Here are some points, one per row:
[ 72  34  -2  20  34  26  14 -27   5  10  26  55 -68  -5 -35 -20  20   2
  27  15  -5  26   2  -8  22   1 -36  28   8 -15  -5  -4 -21  24  12  13
   7  -5  -7  -3 -20 -22   2  26  16   5  13 -59]
[ -7  50 -37  30 -46  32 -21  -5 -43   8 -10  28  12   2  27  -3  24  28
 -27  30   0  -2  11 -15  12  28 -35  23 -18  -6 -20   7  -9 -37 -20  20
 -17   5   3 -21 -50  25  -3  -3  37 -29 -44 -42]
[ 36  15 -41 -18  20 -13  22 -15   1  -5  25  42  -2 -23   5 -10  17   2
  25  20  -6   6  -1 -21  24 -25  14   7  40 -23  21   3 -39  13 -14 -42
  23  25  15  11 -16 -47   5  -5  23  10  26 -13]
[  18   -6   69 -104    9  -33   11  -29   30    5  -27   26   26  -18
    0    6   21  -16   32    1   -1  -22   29    2   22   -2   39  -12
   65   -6   12  -41   20   29   12  -32  -12    0  -37   15   -4   16
   -6   -2  -35   15   55  -38]
[ 46 -40  24  12  31 -20  29  14 -17  14  31  25   1   9   4 -11 -46 -13
   3   8  -5  14  44 -18  39 -30  14 -46  -7 -25 -13 -18   4 -34  -6  -4
  -1  15  56   4  30 -15  23 -45  45  21  35  13]
[ -63    5    3   39   -4  -18    7   10  -50   25  -12  -11  -46   25
   29   20  -87   -8    1   17  -36   34   -6    4  -26  -14  -10  -12
    6   12   10   21    4   14  -31  -23   34   -3   72    3   26  -14
   24    2 -118  -13  -35   15]
[ 12 -21 -15  42 -24  -7   0 -18 -31  10   1 -48   4 -16 -14 -13  -2   5
 -20  -2  19  10   7 -23  -6  21  19  25 -11  18  -9 -18 -17 -26 -20   8
 -16  20 -26 -16  14  13  19  -5   9  -7 -47  26]
[ 28 -28 -34   1  21 -19   3 -11  40 -28  -8 -41   5   3 -21   7  67   2
 -12 -50   9  10 -26  -3 -44 -14   9  12  -5  19  26  -3  -3   8  29   4
  38 -10 -39 -16  -1  -6 -12  26  37 -20   0  13]
[  1  14   8  39 -30  34   3 -12  -1  36  -2  34  14   3  -7  32 -26  34
   5  51 -39  -3 -12  14  37  43   9  13 -28 -38   5 -17  45 -16   1   3
 -19 -29   7   9  18  12 -28 -62 -13  12   9  25]
[ -6 -20   0   7  21 -31   2  17  21 -16   4 -15 -13  11  -4  14  24 -23
   2 -26   2  -7 -10  20  -2  -3   4  -7 -29  -4  34  28 -18  33  30  -1
  15 -10   1   7  13 -21  31  19  16   2   7  12]
[-21 -22  77 -85  -4  11 -34  31 -15 -29  -6  -7   0  31  22  -7 -20   4
   7 -51   0  -2  18  19 -14  15 -10 -37  12  14  18 -26  -6  21 -15   3
 -48  -3  -9   3   2  52  13  21 -55   9  15 -26]
[ 36 -53  14  -7  56 -19  20  -1  34 -15 -10 -18 -47  18 -47   3  33   3
 -20 -40   1  29   8  15 -11 -14  13 -10 -11  -4 -17  23 -39   5  32  18
   2  -3 -31   5  35 -17   5   4  35   8  39  48]
[-17   3  72 -71 -27 -10 -33  12  -4 -28 -10  17  32  -3  14 -19  -8  -7
 -11 -41  25  -7  27  15 -19 -24  -6 -18  18  32  -2 -43 -12  20 -20 -13
 -26  23   0  -1   2  17  29  34 -53  15  30 -38]
[ -6  25 -19  38 -26  44 -26  36  -5 -43 -14 -16 -12  12 -13 -14  27   9
  -1 -25  14  10 -12  12  -8   5 -48  23 -19  -4   1  36  -9   0   5  48
   6  -3 -17   4 -55  33  35  44  38 -34 -30 -32]
[ 31  48  -8  -3  16  22   8   5 -25  11  11  58 -14 -25   1 -13  32 -25
  20  29  -9  12  -9 -13  26  -7  -4  17  -5  -3  -4   0 -26   3 -11   0
  26  20   7 -12 -53 -17   6  34  39   8  -3 -26]
[-15   9 -69  -4 -19 -26  25 -22 -23  46  -1 -23 107 -40  48   2 -20 -17
  13  16   1 -35   4 -25   4   2  57   4  10 -11  -7 -17   7  -8   1 -43
  42  -7   3  14  27 -22 -46 -49 -27 -12  -2  42]
[-18 -20 -35  18  -4  11 -14  10  22 -20 -37 -23  51   0   9  30  35   1
 -12 -28  23 -21 -29   3  -7  10 -23   8 -17   7  12  22  11  -9  17  28
   5 -15 -40  11  26  21  -9  -1  45 -10 -29  13]
[ 12  13 -23   1  22  -4  13  -6   8  11   1  34  -2 -15   3  16 -21 -28
  15  33   1 -20  -7 -11 -12  -3  24  10   8 -32   3 -10 -11   8  -4 -29
  25  -3   0  -3   4 -32 -10  -9  15  -1  22 -12]
[ -48  -58   -1   27    6  -30    6  -16   -4   27  -21 -109    6   -1
  -14  -15  -41   17  -14  -42   13    7    5  -25  -71   -4   13  -14
  -48   20  -12   12   -5   -7  -22  -13    8    3   28    5   40   -8
    3  -21  -72   10  -34   77]
[ 29 -40  12   9  47 -10  38  -8  54  23  45  46   8   2   9   8   1 -24
  23  27 -16   0  11 -16  43 -26  33 -26  23 -40  -3   3   9   9   3 -28
  15 -13 -14  10  25 -18 -13 -38  35  18  80  31]
[  1 -15 -24  11  16  12   8   4  11 -10   5 -20  15  16  -4  10   8  10
  10   0  12  10  23  -2   8   5   9   1 -17  10 -10  -2  -1 -20  -6  22
   0   9  -4 -16 -14 -29  15  -5  27  13   8  -1]
[-43  56   3  -3 -11 -40 -33  -1 -30 -30  70 -72 -35 -26 -14 -25 -25 -37
 -51  24   7 -17 -18   6   0  35 -60  -4  58  35 -10  22  76 -43   7   1
 -22 -44   3  44 -13 -73 -62  26  61  22  10  52]
[ -7  41  -7  37 -32  20  -4  20  17  -1 -26  -9 -63  13 -16  18  28  23
   6  20   5   5 -55  19  12  25 -35  29 -19  -1  -2  30   5  21 -15  27
   5 -11   3 -11 -19  29 -24  26 -35 -39 -24 -23]
[ 13   0 -19  29 -16  -6 -17  -7  -2  -4   6 -29  12   7 -15   0  -4   7
  -5   0   7  17   1 -19 -25   8  16  -5 -20   7 -28  21   6 -13  13  17
 -17  22   2 -19   7  12   5 -21  -6   4 -25  24]
[-31   6 -17  32 -35  12  20   1  -5  -2 -37 -45 -20   9  -2   8   4   3
 -26  15 -23  -4 -38  37 -60  11 -35  19 -16  23   5  38  -5  33  -8   2
   8   3  12 -10  -4   3  -7  27 -62 -21 -63  -4]
[-27  18  -2   3  -1  16  -3  14 -22  15  13  62 -66  34   1  -2 -47   2
   2  50 -58   8 -32  21  32 -28 -20  -5 -14 -17   5  37  30  27 -25  -4
  31 -15  44  -5  13   7  15   8 -43   3  -2 -40]
[-42  -1  67 -77 -20  14 -24  12   7 -52 -37  -1  21  30  30 -30 -11  18
  -9 -40  24 -16  -7  22 -15   9  -7   4   6  44   5 -23  18  27  14  -1
 -50   4  -8  -3  -8  55  18  27 -40 -20  -7 -31]
[ -4  -8  66 -46 -28  -1 -38 -33  11  25 -23  -6   5 -29 -25   6   9  28
   1 -14   3 -18   7  23 -11  23  -9  23  42  26 -21 -53   7  -5   4  28
 -75  15 -18 -22 -25  66 -18  -8 -71 -22   4 -32]
[ 29   9   2  18   2  31   4  19  45  -2  13  70 -15  16 -15  24  18  18
   8   6 -14 -17   5  -9  49   6  -4 -10 -12 -34   0  -2   5 -25  32  10
 -11  -4 -23  20 -11   7 -16  10  75   2  12 -14]
[ 42 -14  -2   9  57 -13  21 -38   8  41  32  34 -32 -26  -6   0 -24 -18
   7  16   0  18  37  -9  32 -38  50  -7  23 -30 -11 -22  -5  16 -12 -31
  12   9  23   6   0 -39 -16 -48  -6  42  15  13]
[-51   0 -63  -1 -29  14  -7  42 -39 -21   0 -38 115 -16  51 -23  13   0
   3 -20  45 -26  21 -12 -30 -17  20 -33 -24  25  18  -3 -23 -70  20  11
  10   4  -6 -15  11  12  23 -14  83  11 -36  25]
Along one direction, these points spread out more than along any other. Take the direction at right angles to it along which they spread out most. Then take the direction at right angles to both along which they spread out most. Go by this last direction. For each point below, how far along it does it lie, from 0 to 99? The average is 50, and the first point in the table lies past the average. One standard deviation of the points above along it is 16.
[ 46 -40  24  12  31 -20  29  14 -17  14  31  25   1   9   4 -11 -46 -13
   3   8  -5  14  44 -18  39 -30  14 -46  -7 -25 -13 -18   4 -34  -6  -4
  -1  15  56   4  30 -15  23 -45  45  21  35  13] 35
[  18   -6   69 -104    9  -33   11  -29   30    5  -27   26   26  -18
    0    6   21  -16   32    1   -1  -22   29    2   22   -2   39  -12
   65   -6   12  -41   20   29   12  -32  -12    0  -37   15   -4   16
   -6   -2  -35   15   55  -38] 38
[ 29   9   2  18   2  31   4  19  45  -2  13  70 -15  16 -15  24  18  18
   8   6 -14 -17   5  -9  49   6  -4 -10 -12 -34   0  -2   5 -25  32  10
 -11  -4 -23  20 -11   7 -16  10  75   2  12 -14] 71
[ 36  15 -41 -18  20 -13  22 -15   1  -5  25  42  -2 -23   5 -10  17   2
  25  20  -6   6  -1 -21  24 -25  14   7  40 -23  21   3 -39  13 -14 -42
  23  25  15  11 -16 -47   5  -5  23  10  26 -13] 53
[ 13   0 -19  29 -16  -6 -17  -7  -2  -4   6 -29  12   7 -15   0  -4   7
  -5   0   7  17   1 -19 -25   8  16  -5 -20   7 -28  21   6 -13  13  17
 -17  22   2 -19   7  12   5 -21  -6   4 -25  24] 45
[ -6  25 -19  38 -26  44 -26  36  -5 -43 -14 -16 -12  12 -13 -14  27   9
  -1 -25  14  10 -12  12  -8   5 -48  23 -19  -4   1  36  -9   0   5  48
   6  -3 -17   4 -55  33  35  44  38 -34 -30 -32] 80
[-42  -1  67 -77 -20  14 -24  12   7 -52 -37  -1  21  30  30 -30 -11  18
  -9 -40  24 -16  -7  22 -15   9  -7   4   6  44   5 -23  18  27  14  -1
 -50   4  -8  -3  -8  55  18  27 -40 -20  -7 -31] 49
[ -63    5    3   39   -4  -18    7   10  -50   25  -12  -11  -46   25
   29   20  -87   -8    1   17  -36   34   -6    4  -26  -14  -10  -12
    6   12   10   21    4   14  -31  -23   34   -3   72    3   26  -14
   24    2 -118  -13  -35   15] 37
[ 36 -53  14  -7  56 -19  20  -1  34 -15 -10 -18 -47  18 -47   3  33   3
 -20 -40   1  29   8  15 -11 -14  13 -10 -11  -4 -17  23 -39   5  32  18
   2  -3 -31   5  35 -17   5   4  35   8  39  48] 45
[ 42 -14  -2   9  57 -13  21 -38   8  41  32  34 -32 -26  -6   0 -24 -18
   7  16   0  18  37  -9  32 -38  50  -7  23 -30 -11 -22  -5  16 -12 -31
  12   9  23   6   0 -39 -16 -48  -6  42  15  13] 37
[ -4  -8  66 -46 -28  -1 -38 -33  11  25 -23  -6   5 -29 -25   6   9  28
   1 -14   3 -18   7  23 -11  23  -9  23  42  26 -21 -53   7  -5   4  28
 -75  15 -18 -22 -25  66 -18  -8 -71 -22   4 -32] 50
